One turning vector, and how many steps it has turned:
The counts run from 0 to 542.
134 169 155 142  94 115 137 109 117 163  72 145 117 113 158 121 112 156 131 145 157 132 138 124 148 143 125 113 113 139 148  72 154 114 102 116 137 138 118 152 129 129 166 126 134 125 136 134 112 134 135  77 170  94 143 152 122 150 123 => 346
149 151 143 153 108 115 125 141 125 148  77 145 140 117 136 120 107 185 124 156 151 128 143 111 124 147 130 128  96 165 152  78 146 136 114 102 149 132 125 150 114 145 159 114 152 113 137 127  97 133 135  96 172  98 153 137 103 155 104 => 268
137 154 168 133  96 130 118 116 112 168  94 158 120 128 159 142 124 138 114 150 136 119 114 149 159 153 135 119 113 152 124  93 141 144 119  99 153 113 141 145 129 166 150 145 145 118 149 182 112 143 135  97 165  96 123 150 123 157 105 => 95
154 174 160 131  83 117 119 100 122 149  83 144 102 112 152 143 104 158 129 158 152 127 129 136 129 156 135 111 110 132 131  79 138 136  95 103 130 127 128 153 119 154 155 146 122 122 123 157 105 120 115 103 146  88 145 151 133 141 142 => 339
151 150 135 152  90 120 115 138 133 115  83 139 142 127 139 161 112 178 132 159 157 127 126 135 140 138 116 115  99 159 125 100 134 143 103  79 156 139 130 140 110 159 146 146 139 101 128 145 110 132 129 108 162  82 142 128 111 155 120 => 402
128 175 137 138  97 108 112 130 153 140  88 125 125 123 141 152 123 169 127 150 135 129 116 139 151 120 162 145 125 148 145  98 140 129 103 104 166 146 131 133 119 161 168 162 141 112 142 147 110 145 135 105 161  88 145 120 101 136  98 => 166
132 138 153 157 118 112 123 134 132 165  79 156 127 122 137 121 117 173 126 157 147 129 127 133 162 131 158 145  93 139 143  74 136 125 131 104 155 140 127 139 133 172 149 129 133 103 156 148  90 140 131 123 163  91 136 138 124 160  80 => 422
139 156 147 159 103 105 117 139 124 150  81 147 137 113 134 115 111 165 134 136 156 133 138 126 158 123 144 128  93 162 161  72 140 129 113 114 152 152 112 134 119 154 154 129 143 113 151 132 111 145 148  99 169 100 139 135 102 157  85 => 151
152 166 142 133  89 123 120 108 128 153  70 138 103 101 146 164 129 144 126 147 144 128 113 149 128 124 155 132 114 135 131  93 127 114 110 111 146 130 129 136 112 167 159 174 137 101 123 158 113 123 121  97 139  84 145 148 139 156 131 => 326
168 173 146 133  91 117 118 123 112 144  83 144 102  99 142 137 101 148 123 153 147 121 135 134 123 157 125 115 107 149 142  73 140 138 106  98 129 123 117 153 126 150 146 142 143 118 129 147 127 128 127  94 157 101 141 165 139 175 129 => 470
153 178 150 148  88 126 125 134 127 144  72 131 143 113 148 146 117 178 122 150 148 136 126 125 117 134 142 125 108 166 139  98 140 137  97 104 145 120 125 133 103 152 179 137 153 115 127 130 102 117 137 109 136  94 151 125 101 127 136 => 258
144 176 141 141 111 106 126 114 118 153  72 135 135 135 153 123 101 167 128 171 151 133 141 121 147 160 126 115 118 147 149  93 140 134  99 104 143 126 120 155 118 143 163 136 132 140 134 141 120 133 142 107 159  87 141 156 114 157 117 => 348
145 188 139 137 111 104 126 111 121 156  75 139 131 130 158 125 106 169 136 179 141 134 134 122 145 154 138 121 113 142 149  99 133 138 100  99 142 122 122 159 113 151 169 149 129 142 134 142 114 135 140 126 150  83 133 154 116 156 120 => 349
154 160 156 129  84 127 125 134 139 147  91 144  98 102 147 151 114 164 116 147 164 130 133 141 130 142 142 130 121 139 131  69 157 126 119 101 142 138 125 133 137 164 147 152 145 103 125 142  83 121 124  92 155  98 152 137 140 145 124 => 56
143 168 169 122  96 103 105 139 115 149  99 147 124 117 160 127 123 166 121 154 126 132 109 140 140 151 157 129 100 158 137 106 131 144 109  96 162 126 129 144 119 163 158 169 159 109 125 152 107 150 150 134 151 104 127 132 122 159 114 => 509
148 153 160 134  89 122 120 154 128 161 100 149 133 119 153 131 134 153 113 136 148 129 131 137 157 134 124 119 118 181 149  85 150 137 123 100 150 132 123 134 127 161 154 134 166 115 144 133 108 142 151  90 176 114 141 127 119 162 109 => 513
144 172 142 139 119 119 135 105 157 167  81 140 111 117 160 137 114 166 129 166 162 124 118 126 135 135 153 129 118 130 134  97 166 122 124 108 136 130 143 159 121 159 162 140 139 123 129 155 103 122 118  91 176  76 135 130 128 136 119 => 332
141 158 139 137  86 124 128 137 143 146 101 142 104  96 135 151 124 147 110 137 155 123 122 133 139 122 140 138 117 155 138  85 152 112 130  99 152 137 122 133 139 154 151 150 163  89 142 141 108 144 133  72 173  94 151 131 129 161 106 => 45
146 193 150 136 100 110 136 137 115 165  72 133 141 123 164 137 125 156 132 148 151 142 119 143 158 119 145 115 112 162 152 104 134 128 107 110 142 129 119 145 114 160 175 161 138 129 139 140 112 137 159 108 136  85 125 134 112 150 121 => 362
134 160 174 138  95 103 111 137 135 145 101 150 109 112 143 119 110 176 129 145 138 114 115 137 141 139 169 128  89 147 145  80 147 136 121 107 146 151 135 144 116 156 157 140 126  99 152 142  89 156 132 111 161  94 122 115 105 134 106 => 148
155 158 138 157  74 122 121 106 152 139  91 131 121 113 139 156 120 169 125 147 155 131 133 130 141 133 131 126 130 155 134  88 135 136  83 105 148 144 129 126 122 160 154 149 143 120 114 146 112 117 128  95 178  94 165 135 122 140 108 => 180
143 164 173 119 117 107 114 114 114 172  90 154 120 117 168 111 115 154 118 167 128 126 124 130 146 165 148 127 108 148 144  96 154 145 122 107 149 115 142 155 135 160 161 142 147 132 145 161 100 144 145 118 166 103 122 146 117 156 111 => 226
159 156 150 135 113 117 114 139 123 148  81 151 134 108 152 131 114 163 134 154 142 120 115 133 123 153 142 121  84 164 138 105 152 144 138  94 143 122 147 163 107 165 152 138 152 104 141 155 110 132 129 115 170 102 118 135 125 167 124 => 121
140 153 171 146 104 109 118 136 124 152  76 158 120 102 144 130 120 170 131 148 137 126 106 132 118 128 167 123  74 157 133  96 148 128 128 109 148 131 131 140 102 159 162 143 149  86 126 141  93 134 128 110 150  97 134 121 118 154 128 => 264
145 155 152 140 104 117 113 145 126 139  69 145 127 111 143 151 125 173 135 148 151 140 113 146 121 125 160 125  87 139 130  92 136 129 130  94 155 143 128 140 106 169 151 156 141  86 130 143  90 123 128 118 137  90 133 127 127 159 118 => 405
149 150 148 153  98 117 115 130 117 137  68 143 137 116 137 142 116 172 134 152 158 158 140 139 137 134 136 129  94 140 138  68 122 137 100 100 154 139 117 120 114 165 147 140 139 111 138 149  97 112 132 125 135  96 155 148 117 157 100 => 416
138 145 168 138  91 110 125 118 138 156  93 153  92 120 155 134 122 164 121 164 161 128 119 139 158 145 148 118 101 123 123  83 145 122 122  96 143 146 130 143 128 158 145 144 126  99 120 149  91 141 123 107 172  86 137 141 137 155 119 => 69
159 158 156 119 100 111 106 135 153 139 102 133 108 107 150 148 127 159 122 142 143 132 118 158 134 143 167 136 115 151 141  83 144 144 105 106 151 145 142 132 118 182 146 165 156 113 127 164  93 116 127 102 163 108 146 131 128 143 100 => 172
151 157 136 148  92 115 121 112 116 147  76 149 116 120 142 142 112 167 122 165 164 150 145 130 138 151 120 120 115 137 134  66 130 138  89  94 146 125 113 137 130 160 148 155 135 120 124 142 103 117 132 115 153  94 160 158 136 159 112 => 65
158 179 167 133  99 103 116 139  99 156  90 153 127 118 156 116 111 153 123 149 159 151 130 140 142 151 149 108  95 155 143  78 144 150 104 102 135 133 122 129 119 161 152 145 152 130 130 154 105 123 149 117 138 113 131 138 126 152 115 => 496
147 163 167 129  87 118 110 131 107 167  93 154 119 115 148 134 123 145 113 150 128 118 113 145 150 148 142 115 102 165 139 104 134 143 121  93 155 112 131 153 124 162 154 152 151 114 149 160 128 156 142 109 160 100 118 142 121 171 122 => 237
136 136 170 149  92 118 110 123 132 140 100 157 108 123 135 140 114 170 125 150 137 122 124 145 153 151 135 131  95 134 126  62 143 141 118  99 152 146 134 142 127 158 136 130 120 100 149 157  87 138 120 108 167  85 141 134 117 149 102 => 420
126 169 159 125 113 120 131 118 138 169  77 136 121 135 174 141 125 164 125 160 135 128 121 133 166 136 142 142 137 143 137  99 156 128 125 101 149 126 137 154 126 158 171 149 130 129 145 155  95 143 140 104 166  79 127 135 115 141 112 => 86
144 170 158 144  87 109 100 128 116 129 100 150 121 126 131 141 103 159 129 143 138 116 121 157 146 158 142 112  93 154 132  77 126 159 101  91 144 142 135 133 118 160 148 141 136 109 157 168 115 145 133 104 147  90 135 133 106 146  98 => 15
133 155 141 146 121 115 125 141 148 143  77 144 134 127 140 148 114 188 126 158 149 136 128 129 131 134 148 145 115 140 133  88 158 134 122  98 156 137 136 145 115 164 164 125 136 110 139 139  79 122 126 118 158  79 144 127 107 138 102 => 411
129 163 142 162 105 114 122 128 133 136  88 152 137 127 135 129  99 177 128 160 158 118 131 126 139 147 136 116  91 154 131  85 153 143 117  95 146 139 135 142 115 144 151 106 141 112 153 142 107 140 135  91 169  79 135 125  95 135 101 => 138
131 170 154 151 107 106 127 139 122 169  84 146 136 132 147 109 126 167 114 156 153 136 124 120 162 126 149 123 106 161 151  97 145 129 110 106 151 119 114 133 130 157 170 143 157 120 148 132 110 155 161 115 155  98 143 127 108 149  96 => 502
